Turns in one plane each, and the order they were made in; the first pair answered
q35:
[ -4.3  -6.0   8.1 -10.2  -4.0  -4.6 -10.8   9.7  13.2  -5.0   2.5  -2.7
 -19.8   3.5 -10.7   6.7  20.6  -6.8  -8.9  17.5  14.9   5.1   6.3 -11.7
  -8.2 -12.3  -1.3   0.0   4.3 -11.6  -7.8 -11.0] => [ -4.5  -7.3   8.9 -11.0  -3.4   0.3  -8.7   5.8  11.6  -8.9  -0.2  -0.2
 -17.5   4.0 -12.2   5.7  20.0  -4.7 -10.3  18.9  13.5   2.4   5.1 -10.4
  -5.0  -9.9  -1.7  -3.2  -0.6 -11.5  -5.0 -14.0]
[  3.9  -7.1   3.5   1.6  -3.4   7.8  -2.3 -22.5  -3.1  11.7  -4.3   0.2
 -10.1  -4.9  16.0  -7.2   0.2   3.7   7.7  13.8  -7.3   7.7   9.3  -0.7
  24.0 -15.7   4.5  13.8  -9.8   6.6  14.3  -8.7] => [ -3.6 -21.2   5.2   1.8  11.6  11.0 -10.7 -16.6 -12.3  14.8  -2.3   1.2
   4.5   1.8  13.9   3.7  -9.0  13.2  -3.5   1.8   5.3  15.9   5.1   4.3
  16.0 -15.4   9.0   9.1  -5.7   1.5   5.1  -8.6]
[-11.1 -16.9 -10.3 -11.9  -6.4  19.9  24.7 -19.9  -5.8 -26.1 -16.9  26.7
  22.9   8.6   1.4   9.3  -2.1  24.0   5.7 -18.1 -23.3  -1.1 -10.2   7.7
   5.7  12.3  -1.2 -16.8 -11.0  -6.6   3.3 -13.9] => [-12.5  -3.1 -27.6   3.5   3.5 -15.2 -10.4   3.4   3.1   0.8  10.1   8.8
  13.5  11.3   1.6  12.8 -21.6  17.8  18.7 -34.8  10.3   8.7  -7.7   8.7
 -24.5   7.4  20.2  -4.0  24.9  -5.9 -11.4  20.8]
[  3.5   6.5  -3.6  -3.3 -12.6  -8.2  -8.8   3.8  14.6  -0.6   4.8   2.8
 -10.4   5.1  -8.5  -7.4  24.1  -8.9  -2.9  10.7  14.9  -0.4   1.9  -2.6
  -5.1 -10.8  -4.9   4.7   9.6   0.5   4.6   5.0] => [ -2.2  -6.7   6.6  -7.8  -8.2   9.6   2.6  -0.8   5.3 -10.5  -5.7  11.4
   2.4  10.0 -11.7  -1.3  25.8  -0.1 -13.2  10.9   6.5  -0.1  -5.1   2.3
   3.1  -5.1  -9.5  -3.0  -3.2  -2.0   5.0 -10.5]
q668:
[  4.3   6.6   1.5   8.0   3.6  -7.3  -5.0  12.0  -0.2   1.4  -0.4  -9.8
 -14.0  -4.5  -5.6   4.5  12.4 -13.7 -13.2  10.1  11.3 -15.0   5.2  -0.9
 -11.4  -1.5   4.9  10.9   4.0  -2.4 -10.3  -4.3] => [  1.9   5.2 -11.7  13.1   8.2  -8.8  -5.3  10.9  -5.9   4.8   6.3  -3.7
  -2.8  -3.3   3.1  10.5 -13.0  -3.2  -5.0  -8.1   4.6 -14.7   2.6   2.4
  -8.9   3.2  12.4   1.2   6.7   2.6 -11.7  14.1]
[  8.3  -8.4 -13.3   1.0   0.3  -7.9   2.1   0.8   4.0  -5.9   4.3  10.8
   5.6   0.8   7.9   8.8 -28.6  13.6   9.7 -24.7   2.7   5.7   2.5  -4.0
   6.5  -6.9  15.8 -11.6  -3.9  -1.4 -12.6   1.1] => [ 10.2  -4.3  10.5 -11.2  -6.9  -4.7   0.1   5.5  13.3 -12.7  -5.7   2.0
 -14.0  -0.2  -7.1  -2.1  15.4  -1.4  -7.1   8.8  15.8   4.3  10.7  -8.1
   3.1 -16.0  -3.9   3.0  -7.4 -11.9 -10.2 -27.5]
[ -9.8  -5.2  13.7  -6.8   8.2   7.3  34.5 -13.0  -4.4  -5.8 -28.5  -4.2
   1.0   4.2  -9.4   8.8   6.4 -11.4  -0.5   8.9   3.0 -17.4   8.8  -2.6
  16.3   3.3   5.5 -14.3 -16.7   2.4   3.1 -18.0] => [-24.9  -7.2  16.0   4.2  18.9  11.6  13.3  -4.0 -27.0   8.8 -17.4 -10.7
  17.6  16.8  -8.3   2.3   0.1  -4.5 -16.5   2.7  13.3 -12.9  -5.2  15.7
  -1.6   7.1   2.1  -7.1  -7.7   3.4   1.3  -3.0]
[ -5.1  20.3 -13.3  -1.6  10.8  -0.5  -5.1   7.0   1.6   6.8   7.6 -10.0
  -6.2 -10.2   4.0  -5.4 -22.0 -14.5  12.7   8.3 -15.0  -9.2  25.7 -10.1
  10.5  -7.0  12.0  -0.1  -3.3   0.3   2.7  14.6] => [ -5.5  23.2  -3.4  -5.0   9.8   0.9 -11.7  11.6  -1.6   7.6   6.7 -17.0
 -11.1  -6.8  -4.6 -14.2  -0.5 -19.7   1.4  23.5  -4.9  -8.0  25.2  -7.6
   2.5  -9.9   2.0   6.6  -2.9  -4.4   4.1   5.1]
q573:
[ -8.7  -5.6  -6.0 -15.6  25.9  -2.0  11.3   8.4   8.6 -18.6  -9.8  -6.6
  -6.4  -8.9 -13.5  15.7  22.5   4.9 -12.3  15.4  29.6   0.5  14.0   8.5
   4.4  -7.3   0.9   5.7  -6.0  -8.2   0.9 -30.5] => [-22.8   5.6  -6.4   1.3  34.9  -1.3  -4.4  14.1 -17.2   5.0   6.2 -21.5
  10.1  -2.9  -2.8   2.2   6.4   4.7 -13.5  12.3  29.3  -0.6   1.1  27.8
 -10.6   0.9  -4.6  20.1   3.0   1.0   3.3  -2.5]
[  7.1   1.3 -12.8   2.5 -13.1  -6.1  -7.6  -6.8   0.9  -0.8  14.6   7.4
   5.6  11.2  -4.2   0.0   6.8  -0.4   5.5 -10.6  11.3   3.8  -7.2  -3.0
  -5.3  -4.5  -3.0  -1.3  10.7   1.9   1.1  14.7] => [ 10.3   1.0 -12.5   0.7 -14.7  -9.1  -4.5  -5.2   8.1  -3.5  11.7   6.6
   2.0   8.0  -4.5   1.8   7.4  -4.9   9.6  -7.0  10.7   3.0  -3.6  -6.5
  -4.3  -5.5  -3.4  -0.2  10.2  -0.1   0.9  10.4]
[ -1.6   5.9 -10.3   2.1 -14.1   0.8  14.8  -8.0  -0.7  -3.2  -4.8   6.4
   3.8   3.7  15.1   2.7  -4.3   6.2  11.2 -10.5 -32.0  -4.2   1.9   2.1
   3.2  11.0   5.3   4.9  -2.3  11.7  13.2   8.8] => [ -2.6  -4.7 -11.4  -1.6 -14.2   5.6  19.1  -9.3   0.9 -10.3  -7.5  15.1
   7.2  10.0  11.9   7.3   0.1  11.0   3.9 -11.3 -28.9  -3.2   1.1   1.9
   4.1   7.5   3.3   1.9  -6.0   8.1  13.4   2.1]
Then:
(2 to 3 turns a pair)
[  5.9   5.3  -1.4   6.7  -6.7 -14.3  -8.5  27.7   7.9  -2.4   1.5   0.0
 -23.1   0.7  -0.3 -25.1  13.7 -29.2  -7.5   2.0  19.3   3.6  -6.1  -1.0
 -20.7  -6.4 -14.1   0.6  15.1  -7.6   1.0   7.8] => [ 16.3   7.4 -10.4   1.5 -14.9 -18.7   5.4  21.2  22.0 -12.0  -2.4   6.1
 -27.7  -7.3   3.9 -19.1   6.0 -31.5   7.0  -3.1   7.8  -1.0   4.4 -10.4
  -8.7  -6.4  -5.6  -6.9   8.3  -6.2   3.8   4.2] : q668, q668
[ -7.0   3.5   4.9   7.6  13.0   3.3  13.6   0.6 -17.3   7.0  -4.1  -4.1
  19.2  -3.5  21.8  -3.7 -23.9  11.7   2.2  -6.6 -11.3  -4.7 -11.7  11.5
   2.8   3.3  -3.3 -17.3 -10.6   4.0   1.5  24.3] => [  3.9   0.2   3.1  -4.6  -5.0   2.1  29.8  -9.9   3.7 -15.0 -15.2   8.2
   0.2  -8.0  15.9  -0.1  -4.9   5.2   8.5   2.5 -20.2 -10.0  -0.9  -5.1
  18.8  -2.7  -6.6 -24.1 -22.4   1.0   4.3   4.8] : q35, q35, q573
[ -0.2 -10.6  17.2  -0.6   4.8   4.5   9.1  10.4  -5.0  -5.4  -2.0   9.7
  23.4   4.8  -5.6  11.4 -19.1   8.5   5.9  -2.6  -9.8  10.5  -4.6  -8.0
  -0.7  10.7   9.2 -10.7  -5.9   2.4  -4.7  -2.0] => [  2.6 -10.5  17.1  -4.3   2.4   3.7  13.5   8.6   1.8  -9.7  -4.6   8.3
  17.0   0.8  -8.2  12.0 -12.0   4.6   8.2  -0.1 -11.3   8.3   0.5 -11.5
   5.3   9.0   9.4 -10.9  -9.5   1.6  -3.3  -7.2] : q668, q668, q668
[ 10.0 -13.4 -22.6 -12.2   5.7 -10.5  -4.8   9.6  30.8 -11.7  -3.2 -12.1
 -14.4  -1.0 -21.1  17.0  -2.3  -9.1  29.4 -20.0  -4.4   1.7  11.5  -0.6
 -22.4 -12.6  25.1  -7.4   5.2  -6.2  -3.1  12.4] => [ -3.1 -28.5   5.1 -18.5  12.7  16.3  -3.4   9.5  12.8 -17.9 -14.6 -12.6
  -2.8   8.8 -33.5  11.3  26.6  -2.7  -3.0  -2.5   0.3   7.3   0.5  11.1
 -28.3 -12.8   5.3  -4.3  -7.0 -15.0  -1.6 -14.1] : q668, q35, q35
[ -1.5  -1.4  15.0   3.0   2.9   6.2   8.2   2.0  -0.1  -2.3  -5.3   0.4
  18.3   7.4  11.2   1.8 -25.2   3.0  -4.9   1.4 -13.6   8.7   2.8   1.6
   7.7   9.9   9.4 -10.3  -3.0  -1.4 -10.5 -21.9] => [ -1.4  17.7  14.8   9.5   0.7  -5.2  -1.3  10.1  -2.5  13.3   1.9 -14.9
   9.3   4.8  14.5 -13.4 -18.8  -9.0  -1.9  13.1  -8.5   6.1   6.6   4.9
  -3.2  11.4   4.4   4.6   6.8   5.1  -8.3  -9.7] : q668, q573, q35
[ -5.5  18.9  17.6   5.6   8.4  -8.9 -11.4  15.4  -6.3  16.4   0.4 -24.5
  -6.4  -6.5  -1.2 -10.8   5.2 -11.3  -8.2  14.3   8.1   8.0   2.3  12.1
 -14.8  -2.9  -3.1  21.7   6.7   1.4  -1.3   6.6] => [ -7.2  13.5   4.9  12.3  10.4   3.9   1.7   0.8 -19.7  13.0   2.4 -10.1
  15.2  -5.3  15.1  -5.6 -24.6   3.3   0.0  -6.4 -21.3   2.2  -7.1  17.6
   1.5  10.5  -0.5   7.2  -4.3  11.8   4.4  23.4] : q35, q668
[ 18.7  15.6   5.1   2.7  -0.4 -16.5  -5.2   5.5  -5.2  16.5   3.8 -23.3
  -5.6 -10.8   8.8  -8.4  -6.3 -12.1   2.5  12.7   7.7   5.1  -4.6  -3.4
  -1.4   8.1  14.8   9.5  -4.2  -3.1  -5.2   5.6] => [ 12.4  -1.2  15.9  -1.7   2.3   9.7  11.0  -6.9 -19.1   1.1  -9.1  -8.3
   8.8  -4.1   3.5  -7.5   4.1  -0.2 -14.4  15.5  -7.2   3.2 -15.0   3.1
   8.5  13.0   3.4   1.4 -22.7  -6.4   2.1 -14.1] : q35, q573
[  1.3  -5.0 -33.2  19.8 -18.3   8.0 -27.1  -3.3  13.1   9.8  14.9  20.2
  25.1  22.1   9.1  -8.1 -16.3  17.2  -5.8 -41.3  12.5  10.9 -19.4  -4.3
 -12.7   3.8  13.3   9.1  11.6  -2.7   4.1  46.3] => [  5.6 -36.1  -5.6  -8.6 -11.4  28.8   1.3 -11.2  32.2 -24.9 -18.0  31.4
  20.5  14.3  -9.7  19.1   9.7  21.5 -24.3 -24.2  15.0  16.9  -3.3 -18.6
   3.6  -3.3  16.0  -6.9 -14.3 -27.7  -2.6 -13.5] : q668, q35
